One hidden turn or mirror swaps the rows below in pairs. Which row is each named row swapped with?
The rows were stretched afterwards, more along some directions than others.
faf: [ 14  -4   5 -11  28   7  -3 -27  15  -1   0 -21  -6 -23  -8  17  12   6]
bof: [ 17  -2   7 -12  21   8  -4 -21  15   1  -6 -26  -7 -27  -6  13  14   8]
kago: [-12   2 -13   7 -13 -32 -18   6  16 -11   8 -16  -6  -1   9  22 -19  32]
Fitu: [-12  -1  -9  -3  -2 -32 -15   5  22 -12   0 -12 -15   9  13  24 -19  30]
nuv: [  2 -15  -1  -2 -16  -6 -16  17 -23  15 -15  24  15 -20   9  24  31   2]
zita: [  3  12   0  -3 -41  -2  -5  16  -8   7 -25  28   7   1  -7 -11  19  44]
levu: [ 14  -2  -1  42  -4   2  -1   7  17 -14  -1  -9 -10  -2   2  -3 -21  -7]
Mura: [ -3   8 -25   7 -11 -24 -11   2  22 -18   5  -7 -11  -1   5  34 -21  34]
Fifu: [ -8   9 -21  -9 -12 -35 -15  -1  18 -17   4  -9 -19  12   9  23 -19  30]
mog: [ 24  -3   5   5  -5  12  -5 -22   7   1   2  14 -13  14   6 -34  30 -19]
vav: [ 23   0   1 -14  30  11  -4 -27   7   2   0 -17  -2 -16  -4  17  22   3]
mor: [ 21  -8  11  -4  25  14  -2 -28   7   1  -1 -16  -4 -23  -8   8  19   7]
Talek: [ -6  13  -8 -18  20 -18  18  23 -12   0 -18  28 -20  -1  13   9  12 -27]
tarer: [ -3   1  11  42   7  -2   9  19  15 -13  -2   1 -14   3   8 -13 -28 -13]
nogon: [ 20  -7   6   9 -11  11  -4 -23  14  -6  -1  12 -26   8   2 -36  21 -15]
kiti: [ -6  14 -11 -14   8 -20  16  23 -15  -5 -14  34 -18  -2  15   8  13 -30]
tipa: [  1 -17  -8  -2 -14  -5 -11  18 -24  19 -15  26  13 -18  11  24  35  -3]
sidi: [ 18  -4   5  -7  22   5  -3 -26   9   0   4 -19  -3 -21  -9  16  10  17]
Fid: [ 22  -9  12   9  -7  10  -1 -21   8  -6   6  12 -19  11   5 -40  15 -16]
Dola: [ -6   3 -13   1  -3 -18 -18  -1  28 -12  -1 -16 -11  10   6  26 -18  31]
tazed: [ 17  -2   8   1  -7   4  -2 -26   9  -7   4   9 -20   8   2 -38  22 -13]
gada: [  0 -13  -9  -3  -9  -6  -8  18 -26  14 -14  26  15 -24  12  33  31  -4]
gori: [  0  -1   0  47  -2   0   3  17  10 -13  -2  -2  -9  -9   1  -6 -19 -18]
Bam: [  0  -2   0  33   2   2   5  12  17 -20   5   4  -5   4  14  -6 -26 -20]
pofa: [ -4  21  -7 -12  10 -19  13  28 -14   3 -17  34 -18   0  11  11  16 -22]
Puv: [  2 -12  -5  -4 -14  -5 -16  22 -27  16 -10  24  17 -19  16  23  34 -15]
Vok: [ -2  15  -4 -15   9 -19  12  22 -13  -6 -16  29 -20  -2  10   3  10 -26]
Poge: [ 13  -2  15   5 -11   5  -2 -16  19   1  -6   9 -20   9   4 -39  20  -8]
sala: [ -4  -8  -3  -3  -7  -6 -13  19 -28  21 -12  27  21 -20  12  22  32  -7]
daz: [  1   4  -2  36  -1   5   0   9  20 -16   0  -7  -8   3   2 -10 -22 -20]
konal: [  2  -8  10  43   6  10   3  11   7  -7  -2  -1   5  -8   5  -2 -21 -18]
Gifif: [-11  14  17 -25   7  -2  14  21  -8  -7 -13   8  18  -1  12 -22  -3 -15]
Midel: [-16  10   2  36  14 -11  18  13 -21  -6 -10  20 -35 -27  -1 -16   3 -19]
bot: [ -2  -2  -3   0   2 -28 -16  -2  28 -11   5 -20  -6  12  14  23 -23  29]
Rido: [  4   1  12  -5 -28   1  -7  17  -9  18 -35  26  -5  14  -6 -18  23  40]
num: [-35  -8   5   0   0 -36 -10   3 -19   3   5  11  -8 -13  20  -2  11   6]
nogo: [-14  10  16 -23   9  -8  10  23 -16   3 -12  -3  23  -7   2 -21   2 -17]
sepav: [ -2  19 -12 -19  10 -17   9  23 -16   0 -18  35 -27   4  14   4  15 -23]

Bam swaps with Mura
nogo swaps with Rido
gada swaps with kiti

One hidden turn or mirror swaps the rows below in pairs. Which row is each named row swapped with?
The rows were stretched afterwards, more along some directions than others.
Memud: [-30   5  -6 -26   4 -23  10  17  17  11  -4 -28 -12  11  16 -16   5  14
   6 -26   5  -1  35 -21 -19]
bobi: [  3  -2  -7  -3  30  15  45  14  -1  20  16 -47   5 -40  -2  10   9  -3
  23 -43 -40  30  37 -45   1]
Tuv: [-15 -19   2 -23  38   8  17   4   5   8  -1 -13 -34   5 -20  -7   2  -1
  -6  -2   1 -11  26   3 -18]
sib: [ 28   3  30  44  22  12  35 -13 -30  -4  15 -10   2   8 -10  13  -1  11
 -11  -4   3   6   8  -1   8]
meseg: [-11 -13 -17 -21   5   2 -22  20  14  17 -17  -4 -20  -2  18 -30  -1   3
 -16 -30 -24  -7  35 -21  -4]
bel: [ -1 -17  -3 -22   4   9 -15  13  11  13 -18  -5 -20  -9  21 -37  -4  -1
 -11 -36 -23  -1  30 -15  -6]
Naroz: [ -3   2   6  15  18  -1  40  -5 -12  18  34 -30 -14  -8  15 -24  27  -5
 -19 -32 -25  14  18 -42  10]
Memu: [-10 -14   5 -11  41   5  16 -11  -3   1  -1 -13 -27   8 -25  -2  -2  -4
  -5   6   4 -13  26   5 -16]
Digeg: [-27  -7 -35 -38  19 -23  16  13  31   7   0 -39 -19 -25  -3 -21  18 -17
 -14 -25 -33   4  29 -38   2]
nem: [-30 -13 -37 -37  22 -21  20   7  25  15   6 -34 -25 -19   4 -21  17 -14
 -22 -26 -40   1  34 -47   6]
Tef: [ 17   8  -3  29 -21  -2 -11  17   3 -14 -11 -10  20   5   0  18 -22   4
 -17  -8   4  11  28  -5 -11]
ger: [-13 -17 -11 -24   8   6 -14  18  16  13 -21  -6 -23  -4  16 -36  -4  -1
 -11 -40 -21  -7  36 -18  -4]
vusi: [-21 -18  -5 -22  25  -6  10  -1   6   2  -6 -11 -24   8  -7  -6  -4   4
 -11   2   5 -15  32  -2 -21]
kip: [  6  15   5  27 -23 -11   1  14  -1  -2   6 -16  -1  -1  34 -21  14  -9
 -32 -30 -23  10   4 -20  21]
Kogav: [ 14   8  20  37  19   7  46  -9 -28   9  35 -27  -3  -4   5   0  18   3
 -12 -20 -10  16  14 -29   7]
geku: [  0 -24   2 -18  38   8  19 -15  -2   3  -5  -2 -30   4 -21  -5  -8   2
 -11   4  -5 -14  22   5  -8]
pobov: [ 14   8 -13  -6  26  11  26  13   2  27  17 -36   4 -28  -3   0  17  -3
  16 -38 -48  23  16 -49   9]
zeliv: [  8  20  25  -8  31  25  48  12   1   0  -5 -33  -5 -26   3  26 -14 -12
  28 -20 -24  16  -3  14   3]
figi: [ -4  25  25 -10  25  18  32  11   9 -13 -12 -27   1 -19  -1  24 -16 -15
  26  -9 -15  15  -6  19  -4]
piz: [ 11   3  26  42   3  16   9  10 -14 -18  -8  -2 -14 -29  24   4 -16 -26
 -40 -15 -35  13   9  14  20]
lanet: [-30 -12  -5 -29  28  -8  12   6   8   7  -7 -21 -30   6  -1 -13   1   2
  -5  -9   2  -8  37  -7 -20]
gufe: [ 13   6 -11  -3  27   8  26  14  -1  23  15 -37   5 -30  -6   4  17  -4
  15 -35 -44  20  20 -49  13]
demu: [ 22   0  -4  29   7  -3   3  11 -11  -9 -17   0   1  -7 -10  14 -14  12
 -24  -4  -9   4  42 -13  15]
lesu: [ -7  17   4  25 -18 -22   5  14   0   0   7 -24   6  10  33 -14  12   5
 -23 -31  -8   6  19 -29  10]
Mopo: [  7  -6  25  34  24  28   8  19 -21 -16 -18  -5 -23 -25  17   9 -16 -23
 -38 -10 -38   9  23  24  22]
sut: [-25 -16 -30 -22  17 -15  24   1  16  12  13 -30 -23 -18  10 -29  24 -17
 -27 -29 -37   5  32 -51  10]
rizu: [ 35  13  23  44   5   6  30  -7 -24  -6  12 -13   8   4  -3  14  -5  11
 -11  -8   2  13  12 -13   8]
Gep: [ -9  11 -11 -20  16 -11  26  15  26 -12 -10 -31  -7 -35   2  16  -6 -23
   0 -10 -38  14   8  -7  11]
sevu: [ -3 -17   1 -17  40   8   0  -4  -2  -7 -13  -9 -26   3 -28  -6  -3 -13
 -16  13 -14 -17  15  12  -2]
Zifad: [-18 -17   1 -20  33  -4  19  -6   0   2   2 -12 -33  10 -17 -13  -1   4
 -10  -1   6 -13  25  -3 -17]
Rupi: [ -1  25  29  -1  30  19  43   7   1  -2  -4 -26   1 -24   8  30 -16 -10
  27 -15 -23  17  -1  11  -2]
bog: [  2  -5  24  31  34  20  15  13 -14 -15 -16  -3 -25 -36  15   6 -16 -22
 -36 -12 -39  11  29  16  17]
zuf: [ 11 -18   0 -14  35   9   0  -6   0 -13 -18  -7 -25 -13 -35  -6  -2 -22
 -16   8 -30 -10   3   5   7]
fozof: [ 27   5  -1   1  22  26  25   2  -2  20  13 -22   0 -14 -16  -7  12  -9
   4 -23 -42   7  -1 -24  18]
pamos: [  3   0  33  35  24  24  15  17 -16 -12 -12  -7 -23 -37  15   4 -16 -23
 -36 -12 -35  11  22  24  17]
lozup: [ 16  -7   3  -8  43  25  14  -2   3  -7  -4 -15 -22 -13 -41 -15   7 -25
  -6 -11 -38  -4  -1  -2  24]
fik: [ -4 -11 -10  12  18  -1  36  -5  -8  13  31 -29 -15 -18   8 -20  27 -13
 -30 -31 -33  13  23 -48  13]
Bafis: [-33   6 -11 -21  -5 -24   8  15  13   7  -5 -24  -5  15  23 -19   7  11
  -1 -29   5  -3  34 -28  -9]
Vug: [  7 -13 -11  -2   0  -2 -25  26  10 -10 -36  -5  -8  -6  -4  -5 -13  -4
 -18 -15 -10  -2  36  -3  -2]
sube: [  7  25  34  -1  24  29  36   9  -8   2   5 -17  -2 -11  19  24  -9  -5
  31 -19 -14  16 -13  16  -7]
gaf: [ 19   7  26  44  19  14  41  -6 -29   2  27 -19  -1   9  -3   9   7   9
 -11 -14   2  14  17 -14   3]
tese: [ 12   3 -12  -3  25  14  31  16  -2  25  15 -36   7 -28  -1   8  13  -4
  16 -41 -46  23  27 -48  13]
Bebu: [ -8  25  12 -10  36   9  29  23  11  -6 -14 -28  -6 -32  -2  25 -11 -17
  16  -9 -34  17   4  15   9]
Tego: [ 14   5  -9 -11  31  14  29  16   0  21   7 -35   5 -35   2   6  12  -3
  19 -35 -48  28  26 -44  13]
Zuki: [ -2  -8  22 -14  19  23   1   1  -3  10 -10  -4 -24 -15  24 -28  -7   0
   2 -27 -20  -1  25   6  -8]
kani: [ 19   4 -17  -5  17  12  28  10   9  23  16 -36  12 -24  -7  -2  15   2
  16 -36 -38  22  16 -48   7]
fod: [ -8  15   2  25 -25 -20   2  13  -1   0   7 -17   1   5  37 -19  11  -1
 -31 -32 -21  11  17 -33  15]
tevu: [ 15   7  27  43 -11  12   2  11  -9 -20 -14  -2  -9 -22  27  -9  -9 -25
 -44 -15 -32  13   6  19  26]
kizo: [ 15  -3  25  39  23  20  14  11 -17 -19  -7  -6 -21 -34  12   4 -15 -22
 -42 -13 -38  17  25  13  19]
deme: [  3   7   0  -4  47  15  47  13  -3  14  14 -41  -2 -48   0  18   5  -3
  25 -33 -42  39  31 -40  -2]
tet: [-11 -17   1 -26  17  20   4   8  11  14 -12  -7 -31  -7  20 -42   0   1
  -2 -46 -20  -2  31 -12  -9]
zub: [ -4 -12  18  18  46  27  27  23 -13  -1 -10 -19 -31 -46   4   3 -13 -20
 -24 -20 -43  15  45   7  16]
vob: [ 36  18  15  40  -8   6  11   2 -13 -10  -3  -8  19   1  -3  12 -10  11
 -13  -1   3   9  10   1   3]
zun: [ 18   7  24  36  28   7  49 -11 -25   6  30 -20  -7  -1  -4   0  14   9
  -9 -16  -7  11  10 -23   9]
Sug: [ -6 -16 -17 -18   1   1 -21  17  13   9 -26  -8 -16 -12  14 -28  -4  -2
 -14 -30 -24  -4  40 -21  -1]
pade: [-16  13  -2   3 -12 -27  10  18   9  10   8 -31   0   9  31 -15  12  11
  -6 -31  -6  10  31 -32  -4]
meri: [ -1  27  27  -4  37  21  37  17  -2  -4  -5 -21  -8 -27   7  35 -11 -14
  22 -11 -28  21  -8  17   3]
sepu: [ -6  16  -2 -18  24  -2  27  20  22  -9 -15 -36  -6 -37  -5  21  -5 -24
  10 -10 -38  24   5   3   6]
Maz: [-16 -20   0 -23  39   5  21  -7   4   3   0 -18 -30   7 -23  -7  -1  -1
  -3  -3   3 -11  30  -1 -18]
Pum: [ 17  11  22  45  24   7  39  -9 -30   2  25 -19   2   8 -10  20   2   8
  -6  -5   3  13  19 -17   0]
bazi: [ 19   1 -16  -7  22  12  25  11   9  25  19 -36   5 -24 -14 -11  20   4
  17 -34 -36  17  18 -45   7]
Ren: [-11 -13 -17  -1  22 -12  34  -3  -1  21  35 -32 -22 -14   9 -29  26  -8
 -29 -37 -34  10  28 -55   7]
Das: [-33  -5 -15 -30  10 -23  12  13  15   9  -4 -28 -17   3  17 -12   6   6
  -1 -20   0   2  44 -27 -18]
totok: [ -2 -22 -22 -21   0  -2 -23  13  18   8 -17  -5 -18  -8   6 -31   0   4
 -12 -26 -24  -2  36 -27  -4]
tefez: [ 20  10  27  42  18  17  38   4 -28   8  26 -15  -2   7  -2  13  10  10
  -9 -12  -1  13  13 -11   5]
Gubu: [ 11  -5   7  -5  28  14   7 -10   2   3   8 -11 -12   3 -31  -8   6 -15
  -3   0 -20 -12 -19   2  -4]
fol: [-30  -2 -37 -34  11 -24  12  24  31   8  -8 -40 -16 -27   4 -11  10 -19
 -15 -22 -42  10  31 -36   9]
fekog: [ 17   7  22  38  22   7  40 -10 -30   3  33 -18  -1   7  -8   8  11  11
 -10  -6   4   8  10 -15   1]
biza: [  2 -25 -15 -22   5   4 -22  15  15   7 -26  -4 -22  -9   5 -35  -2   0
 -14 -30 -26  -8  39 -16   3]
kis: [  0  13  18  41 -12   1   1  20   3 -22 -11 -10  -6 -14  28 -13  -6 -21
 -47 -16 -30   8   7  10  27]

Naroz swaps with Das
Tef swaps with lozup
lanet swaps with Kogav

